The rows below fall into families. The same turns and mirrors carry the whole set onto itself and the rows of a family onto each other. For each named row, which other rows are in its family? Write them in the order they are listed.
These 35 rows form 7 families of 5 rows each.
seliv: [ -1  -1 -27  -4  -7  16   9  -3 -13  -4 -23 -17  -2  13  21  16]
fugo: [ -6 -11  -1 -22 -21 -20  -3 -12   3   0 -20 -10  -2  22  14   3]
genup: [ -4 -23   8  -7 -21 -34  11  -6  -9  -2  -2  -2   2   8   5   3]
papap: [ 14  26   7   7  12  25  20   9 -22  -8 -23   0  -3 -16 -11   5]
Pape: [ 15  10 -16  17 -11  -3  22  -2 -15 -10 -14  -9  -8  -4   0  21]
kudis: [  3 -25  34 -23  -5 -19  10  10 -11  -5 -11  20  20   5 -14 -18]
Bena: [ -3 -13   7  -9  -3 -20  -6   0  24   6  -2  -5  14   8  13   5]
lubor: [ 16 -13  33  -8   0 -22   3   0  -1 -11 -24  18  22  15  -6 -14]
sel: [ -6  20 -23   8   2  14  16  15 -20  -7  -6  13 -14 -14   3   2]
vafun: [ -5  29  15  -7  12  25  13  16 -21   1 -10  23  -3   1 -14 -21]
zusad: [-10   7  31 -16  -2   0  13   7 -11  -1 -22  20  21  21 -12 -36]
vulin: [ -4  -7  31 -29   1 -12   1  13  21   1 -17   6  23  -8 -14  -9]
tob: [  4  -2 -18  11  -3   8   8   2   8  10   4 -13  10  14  12  18]
nis: [ 16 -15   0   8 -19 -31  10  -7  -1 -11 -14   2   8  14   3   7]
pivi: [ 13 -18  20 -42  -7  28  20  20  -2   3 -25  -3  18  13 -13 -17]
buso: [  1  11   1   5  13  34  25  10 -35   0 -10  -6   1 -11   0   5]
pevuv: [ 12   0  13 -36   7  25   8  25 -12  -4 -26  27   9   0 -26 -11]
bogi: [ 12  -3 -11 -21  -2  28   7   8  -3  10   1 -12 -18   3  18  12]
fid: [ -4  -1 -12  10  -9  -3  19  -4 -23   1  -1 -18 -10  -2  14  16]
saf: [  9   6 -18 -11  11  43  15  20 -23  -6 -25   6   4  -1  -2   6]
rute: [  3   8  19 -20   6  25  22  26   5   1 -20   4  22 -12 -33  -5]
zabep: [-15 -19  13  -7 -16 -28  -7   7  -2  -6  -3   1 -10  21  -1  -9]
Mivug: [-17  -4 -11  14 -12   1   6   4 -15  -6  -6 -20 -14  21   9   5]
Divo: [  2 -10  24 -41 -14 -13  -2   5   3  -1 -23  18   5  14 -16 -14]
Duvu: [  8  11 -13   3   3  37  25  19  -4   7  -6  -7  16   1 -18  13]
notal: [ -9 -19  28 -21   0 -11  -5  27  -6 -16 -13  21   4   5 -20 -23]
buz: [-13 -17   5  -6 -19 -27  15   2  -3 -12 -23   7  23  20   5 -20]
ved: [ -7  -4  16  -8  14  27  12  37 -22 -17 -24  12   9  -4 -23 -17]
Kuza: [  8 -33   9 -44 -19  -4  12  16  12  -5 -23  -5  11   2   0  -6]
gano: [-11  -8 -28   9 -16 -18  18   7  -8 -15 -14   4   3  -2  14   2]
Vof: [  6 -24 -10 -32 -14  -3   4   8  10   0  -7 -11 -11  -5  18  10]
debub: [-12   5 -10  13   5  35  17  23 -29 -12 -18 -15  -1   5  -5  -1]
naza: [ 16   1   8 -27   3  48  16  14 -11  12 -10  -8   0  14  -2  -4]
ledo: [ 16  12  36 -10  18  12  10  10 -14  -9 -28  17  15  -6 -15 -16]
Tuli: [  6  -2  30 -15  18  23  20  20 -28  -3 -17  18  19  -6 -17 -17]

Same family as Vof: pivi, bogi, Kuza, naza
Same family as ved: zabep, Mivug, notal, debub
Same family as saf: seliv, fugo, pevuv, Divo
Same family as genup: kudis, buso, fid, Tuli

The rows below fall into families. The same turns and mirrors carry the whole set onto itself and the rows of a family onto each other. For each named row, which other rows are in its family? Write them in the order they are listed.
These 30 rows form 5 families of 6 rows each.
pirer: [-20 -26   8  19  -7  14 -11 -20  18 -26]
Ropob: [-18  -6 -21   8  28  12   9 -11   7  16]
gur: [ -6  16 -24  16  19 -11   6 -13   6  16]
nasev: [ -4  -4  15  24 -13  -9  -4 -24   7 -31]
fufef: [-16   1 -34 -11  20   9 -16   3   2 -10]
miko: [  4  27 -21  13  15   2  -3  -2 -10  -7]
roz: [-23 -21 -14   9  11  30 -15  -6  14 -10]
zan: [-25   9  16  14  -8 -22  -4 -30  14 -12]
Nuf: [  4  33 -28   5  16  -6   1 -12   9 -14]
pinuz: [  2  31 -14   0  23  -4  -2  -5  -1   0]
vifef: [  9  24   8  10   8 -20   6 -20   1 -16]
Vuze: [-15 -28  11  14   0   5  -8 -24  31 -16]
pif: [  2 -16   2  12  -7 -20   3 -25   8 -35]
bibiv: [-10  24  -6  19   3 -27  -1 -21   9   3]
namo: [  1  20 -25  -8  18  -8  -3  -2 -12 -16]
Geza: [-21 -24   0   3   2  14   1 -27  30 -31]
pir: [-11   5 -28   7  22  24 -11   2   0   0]
pobu: [-23 -22 -12   2  16  20 -17 -11  28  -1]
pidu: [ 10  11  -6   4   4 -23   7 -15  -8 -30]
Sidar: [-10  -2  11   8  -7  -8   2 -32  23 -41]
lur: [-37 -12  18   4   0   1   0 -27  16 -11]
gifal: [-14   8 -24  -4  27  16 -14   0  13   7]
zit: [  7  22   1  21  -2 -15   0 -16  -6 -22]
Mafov: [-13 -34  -7   9  -5  -4 -11 -21  21 -29]
sugu: [ -6   9 -39  -1  26  16  -3  -5  17  -6]
nar: [  3  28  -5   9   0 -19   3 -24  11 -31]
soro: [-34 -21   2   2  18  17   7 -18  13   2]
dele: [  1  -5  20  16  -4 -16   3 -29  17 -23]
Vav: [-22 -26 -25  -3   8  12 -21  -7  18 -16]
vedez: [-18 -18 -24  -1  20  27  -2 -14  26 -14]

Same family as Nuf: Geza, Sidar, sugu, nar, vedez
Same family as dele: pinuz, vifef, Vuze, pobu, gifal
Same family as pir: pirer, nasev, miko, roz, zit

The rows below fall into families. The same turns and mirrors carry the whole set onto itself and the rows of a family onto each other. For each named row, which other rows are in its family? Write them in the order they are listed.
These 40 rows form 5 families of 8 rows each.
disam: [ 14   3 -15 -17  29  -1  -6  -8   9  12 -29   1   2  -2   3   1  19 -14]
Siti: [  4   6   2  -5  38  16 -10  -2 -24   6 -34 -11  24 -21  12  -6   7  -5]
pali: [-17   9   7  -3   4 -18   1   0  -1 -25  27  -2 -20  -8  29  12  -9 -23]
kurak: [ -5   0 -21  -1  23  -4 -13   5  13   5 -31   9   7  -9  18  -3  21 -13]
zas: [  7   0  12   3  21   2   7  21  -2  24   3  -5   3  -8  37  16 -21   3]
bitum: [  2  -5   0  17  30  17  -3  -4 -10  -4  11 -18 -14  10   6  17 -23  -6]
kapa: [ -2  24   2 -12   0   2 -23 -11 -28  -7  -9  13   3 -12   7 -29  30 -15]
leli: [-29   8  35 -18   0  14   1  -2 -29  -8  17 -11  -9   9  21 -14  -8 -15]
gebi: [ -2  12   2  -1  18  -4   1  12   5   6  14  -8   1 -18  32  28 -23   9]
Sinu: [  0   3   9 -11  10   1   8  13  -2  15  18 -23   2  -7  22  17 -31   2]
nika: [-13  16  20 -11  -6   7   4  -2 -26  -7  23 -11 -14  16  31 -18 -22  -7]
velup: [-15   6  38   0  20   9   6  -6 -34  -2  29 -10 -11  -3  23  -9 -11  -3]
ruvor: [  1  18 -17  -9  21   6   4   5  -9   4 -32 -13  24  -6  11 -24  -8  12]
febu: [ 21   6 -20  -3  27 -16  -5   7   2  10 -25  11   8   3   9   4  12  -3]
luk: [  5  -2   2  16  17  20   6 -15  -8 -10  14   0 -11  15  20  24  -6   4]
vode: [-15  -3  13  -9  11  -8   1 -25  -6 -17  31  -1 -20  -1  15   9  -5 -27]
labet: [  6   8  -4  21  19  18  -1  -7  -7   6   5   5  -7   6   2  17 -26   1]
mebaz: [  1   2  -9  -3  28  16   9  -5 -22  10 -26 -17  22 -12   1 -22  11   9]
fusip: [ -9   6  21 -17   0  15  15   1 -38 -11  32  -2  -3   0  23  -8 -10  -1]
feb: [-20  -2  31 -19  10   9   8   2 -38   0  24  -9  -8  -9  34   0  -5 -20]
pof: [-11   9   1 -37  30 -18  -4   4 -23   6 -13   2  12 -11  20 -36  17 -14]
nurul: [ -6   0   0  -2  21   4 -10 -16 -30 -18  -7 -13   4 -18   6 -41  22 -23]
kesoz: [ -7  12   2 -13  10   1 -23  -8 -31 -21   0  -7  -7  -8   7 -27  36 -22]
morif: [-19   0  17 -13   8 -13 -13  -8   3 -12  41  -8 -16 -14  17  -5   2 -19]
reke: [ -1  17  -3  -1  24  -4 -14 -25 -19 -19 -18  -6  -8  -8  11 -33  27 -18]
Nev: [-10  26   8 -26  10 -30  -1 -12 -10  -4 -14 -13  13 -21  15 -31  11 -10]
Lenug: [  3   2  15  17   4  21 -15   2  -7  -6  13   5  -3  10  14  23 -17  -5]
Zapu: [ -2   9   8   7   7   0 -10 -11 -16 -25 -11   7   8 -15   4 -33  31 -13]
libu: [-17  13  -7 -34   6 -15   8   7 -10   2 -16  -7   8 -20  14 -37   9 -19]
boba: [  3  16   6   6   6  24   4   1 -17   3   9   5  -5  14  11  22 -16  12]
Remuf: [ 13  11 -19   9  18  -3 -19  17   2   1 -22   7   8  -7  10  -9  24   3]
zat: [-18   9   7 -41  16 -21  -3 -10 -11 -16  -7 -13  14  -6  21 -32  11 -17]
fova: [ 15  14 -15   3  30  15  -3  -1 -26   6 -31 -11  21 -15  21 -12  -8   4]
Keto: [-12   7  14   2   7 -22 -17   7 -11 -14  42   1 -12  -7  21  -4  -8 -11]
Kizif: [ 19  10  -8 -14  14  15  -4  -6 -18   0 -31 -12  28   1   9 -22   5   5]
dip: [  3 -15  10 -11  28  11  -1  21  -4  14  13  -3   1   7  37  14 -21  -5]
bovus: [-15  -4  -4 -12  27   2   9  21 -15  13  15 -10   2  -8  34  24 -22   1]
sek: [-20   6  10 -12  14  -8  -6  -6   3   0  31   7 -29   0  26   3 -13 -25]
Bokel: [  8   9 -20  -5  20 -18 -23  14   0  -2 -28  -7  15 -14   7   0  15 -12]
res: [-14  -5   0 -31  17 -21  -1   1  -7  -3 -17   0   5   0  20 -35  20 -30]

Same family as dip: disam, Siti, bitum, kapa, nika, Nev, Keto
Same family as pof: Sinu, velup, reke, Lenug, Kizif, sek, Bokel
Same family as zat: zas, leli, febu, labet, kesoz, morif, fova

The rows below fall into families. The same turns and mirrors carry the whole set onto itself and the rows of a family onto each other. For each named row, which other rows are in its family? Write them in the order they are listed.
These 32 rows form 4 families of 8 rows each.
Fefuf: [ -6  31   6   0 -10  16 -22  11  -8  21   8  -7  12   3  -6 -15   7]
der: [  4  39  -2  11 -11  -7  -6   3  10   0   5 -23  -8 -22  18  -7  26]
Fega: [ 11  39   2   2 -21  -7 -11  -3  20   8   9  -5  -4 -14   0 -24  18]
lenas: [  2  33  12  -6 -12  -5 -11   5  -4  -2  -6 -10 -17 -28  12  -4  30]
femo: [-20 -22   5  14   9   3   5  -4   1 -42   7 -11 -12   0   5  13  31]
Zigo: [-11 -38   6   9  18  -7  -6 -20  10  -9  20   9  10  12 -10 -11  10]
kuful: [-10 -41   2  12   8 -10  11 -19  15 -16  18   6   0  -4   9 -17  28]
rutup: [-12 -34   6  19   9  -9  -8  -4  15  -7  19  21   8  21 -12  -7  16]
pufo: [-19  27  14  -5 -18  13 -24  10   4  12   4  -1   3  10 -16 -20   6]
raf: [ 14  35  12   3 -15   3 -13  14   6  -3   6 -17 -16 -22  13 -13  25]
Kaper: [ -7  20  26   7 -10  12 -27  28  -9   2  -2 -17 -16 -12   3  -6  15]
Tet: [  9  33   3 -15 -20   1  -9 -10  13   3  11  -2  -7 -11  15 -25  16]
mipi: [-15 -25  11  18  20  -2 -18  -9  -6 -22   9  -1   3  10 -21  13   6]
Nube: [ -1 -31   3   9   6  -7  10 -16  25 -24  24  10  -1  13  14 -14  20]
fira: [-21 -34  10  10  26  -2 -12  -2   2 -24  14  -1   1  14  -9   9  19]
gup: [-14 -33  13  18  29   0 -18  -3  -2 -14   5  -5  17  11  -6   1  11]
somov: [-17 -26   6  18  25  -4  -4  -1   9 -35   4 -17   2   2  13   9  30]
Meba: [ -6  34   4  -3 -22  -9  -7 -15  27   5   6  -6  -4  -6  -2 -27  10]
sofe: [ -4  38  -8   1 -20  -1  -3  -8  13  15   9  -7   9  -6   3 -24  17]
Ros: [-14 -37   1  18  11  -2  -2 -14  13  -2  12   9  23  10  -1 -23  16]
Sena: [ -9 -33  -5  18  -9   2  16 -15  14 -24  19   4  -6  -5  13 -19  29]
loz: [  6  27  15   9 -14 -10 -10   3  14  -5   0 -23 -22 -29  17 -14  19]
Rer: [ -6  30  13   3  -9   0 -35  23  -6   8   1  -2 -11 -10  -8   2  23]
Golad: [-16 -30  -6  18   7  -6  11 -12  22 -23  10  -3   8   1  18 -16  35]
foma: [  1  34  18  -4 -10  15 -22  22  -9   2   0 -12  -6  -8  -4  -6  19]
gili: [  2  31  11  11  -1   9 -25  22 -11   5   5 -24  -5 -13   9   1  16]
Setal: [ -2  39   9  -5 -16   5 -20   6   5  13   4   0   5   0 -18 -17  12]
zenak: [  2  31   4  -5 -16   6 -33   7  10  13  18   7  -2   6  -5 -19   8]
kalol: [ -4 -36   2  21   2  -3  -7 -20   8  -4  21  14   9   6 -13 -19   4]
peta: [ -5 -30  17   6  17  -7  13 -10   3 -33   5  -2  -7  -2  16   4  28]
vogek: [-16 -33  19  15  20  -8  -5   3  -7 -17   1   9   2   6 -10  12  24]
bebe: [-19 -36   6  13  15  -4   4  -1   7 -30  13  -4  -9  -1   9   3  38]

Same family as vogek: lenas, rutup, Tet, Nube, Rer, zenak, peta
Same family as der: Fefuf, gup, somov, sofe, Ros, Golad, gili
Same family as Kaper: femo, pufo, mipi, Meba, Sena, loz, kalol

The rows below fall into families. The same turns and mirrors carry the whole set onto itself and the rows of a family onto each other. For each named row, which other rows are in its family? Write them in the order they are listed.
These 20 rows form 5 families of 4 rows each.
porad: [ -7   1 -11 -28  26 -21  -7 -42  -8 -16  -4  -9  -5   5  34   9  13]
risid: [-15   3  -8   1  24 -10 -12 -49 -19  19   4 -15  -9  -1  35   7 -27]
Zazis: [  5   5 -21 -21  30 -10 -19 -27 -15   8   6 -29  12   6  34  -7 -12]
tata: [-35   7  -3 -12 -26 -22  -4 -17 -12  -8  25 -39 -22  18 -11  25  -4]
vesek: [-14   3 -10 -30  19 -26 -10 -21  -1   2   5 -15  20  19   7  19  29]
kagad: [-12   7  -2  12   5 -10 -22 -19 -12  13  24 -44 -28  26  19   5 -36]
gepa: [ -5  -8  21 -31  -9 -20   4 -21  -4  -7   8 -22  10  24   4  17  24]
laku: [ -7 -12   4 -14  23  -6 -19 -23  -7   4  19 -16   8  31  49 -12 -10]
mir: [ 16 -11  13 -25   9  -8  -7 -27 -13   0   6 -27  10  17  36 -10  -8]
lofim: [-18  -9  -1 -21  36 -31   2 -13  -4 -10  10 -19  12  34  24  -4 -26]
gib: [-17  21 -20   4  10   9 -11 -26 -23  18  25 -35 -23  -2  14   9 -24]
Vegaz: [-33  18  -2   3   1 -10  -9 -31  12  24  15 -28 -19  -6   0  26 -23]
kole: [-23   5  -9  -8  21 -14   5 -12 -14  -9  23 -35 -14  16  17  -6 -51]
rapal: [-42  -6   6 -22  20 -27  17 -11  -4 -16  19  -7   3  36   3  16   3]
moga: [-48   9  -3  -9   6 -10  20 -10 -13 -14  33 -24 -25  20  -4  15 -23]
nozod: [-24  16  -5 -26   4 -21  -4 -23  22 -12   8 -22 -15   0  -2  29  18]
betut: [  2   5  13   3  -2  10  -5 -26 -20  13  23 -40 -23  12  23   0 -29]
Foti: [-18   8  20  -3 -21  -3   6 -20 -11   6  23 -35 -25  19 -10  27   3]
Kazi: [-28 -11   1 -38  -8 -19  -1 -20  -7 -17  20 -11  13  23  19   9  22]
gamor: [-36  20  -9  -6  -2  -6  -1 -20  -9  13  23 -23 -15  12 -13  35  17]

Same family as gib: Zazis, vesek, gamor
Same family as nozod: porad, risid, Vegaz
Same family as mir: gepa, betut, Foti

The rows below fall into families. The same turns and mirrors carry the whole set onto itself and the rows of a family onto each other. For each named row, which other rows are in its family? Write them in the order they are listed.
These 16 rows form 4 families of 4 rows each.
leru: [-11  -4  -4  10   9   5 -11   0 -21  -6  11  15  37  -4   6 -32  14]
gimu: [  4  -4  13  -5   1  -4 -24  14  -9  -9   1  17  -9  49  -5  30  20]
rom: [-16 -16  -2   7   1   1  -9  -3 -20  -1  13  15  25 -10   9 -32  11]
dotak: [ 11  -7   8 -13   8  -6 -32   7  -5 -15   1  16  -8  45  -3  31  11]
tedu: [  3  -8 -20  15 -10  29 -26 -10 -24   2   4 -10  12  -3  13 -23  22]
Dov: [  0  -6  -4 -22  14  -6  -1   8   1 -16 -27  -3   4  25 -17  29  25]
fori: [-13  -4  -5   6  11  -3  -8   0 -21  -5  14  22  31  -7  -1 -31  15]
dovus: [  0 -14   8 -17  15   0  -1   3  -5  -9 -30  -5  -1  28 -22  26  24]
pudol: [  0 -17   4 -19   5  -2   3  12  -2   3 -27  -6  -4  25 -14  28  22]
kaz: [ -1  -1 -12   9  -3  26 -29 -21 -19  -5   6 -13  10   0  19 -26  25]
niva: [  6  -1   5  -6   2  -3 -29  13 -15  -8   4  26 -13  45  -5  28  19]
sugo: [  3 -11   5 -22  19  -2   2   1  -1  -1 -29  -6  -3  20 -23  21  24]
rida: [-14  -2 -11   0   6  -4 -15   0 -22 -13  12  11  33   1   9 -36   8]
toteg: [  5 -18   9  -2   0   0 -25  10 -14  -9  -2  25 -13  38  -9  34  16]
Befi: [  6  -2 -21  10  -1  19 -31 -21 -13 -12   9 -18  14  -1   8 -25  23]
paf: [  5   2 -17   4  -4  26 -31 -18 -21   2   4 -16   3   4  14 -26  23]

Same family as gimu: leru, dovus, kaz
Same family as dotak: Dov, rida, Befi
Same family as rom: tedu, pudol, toteg

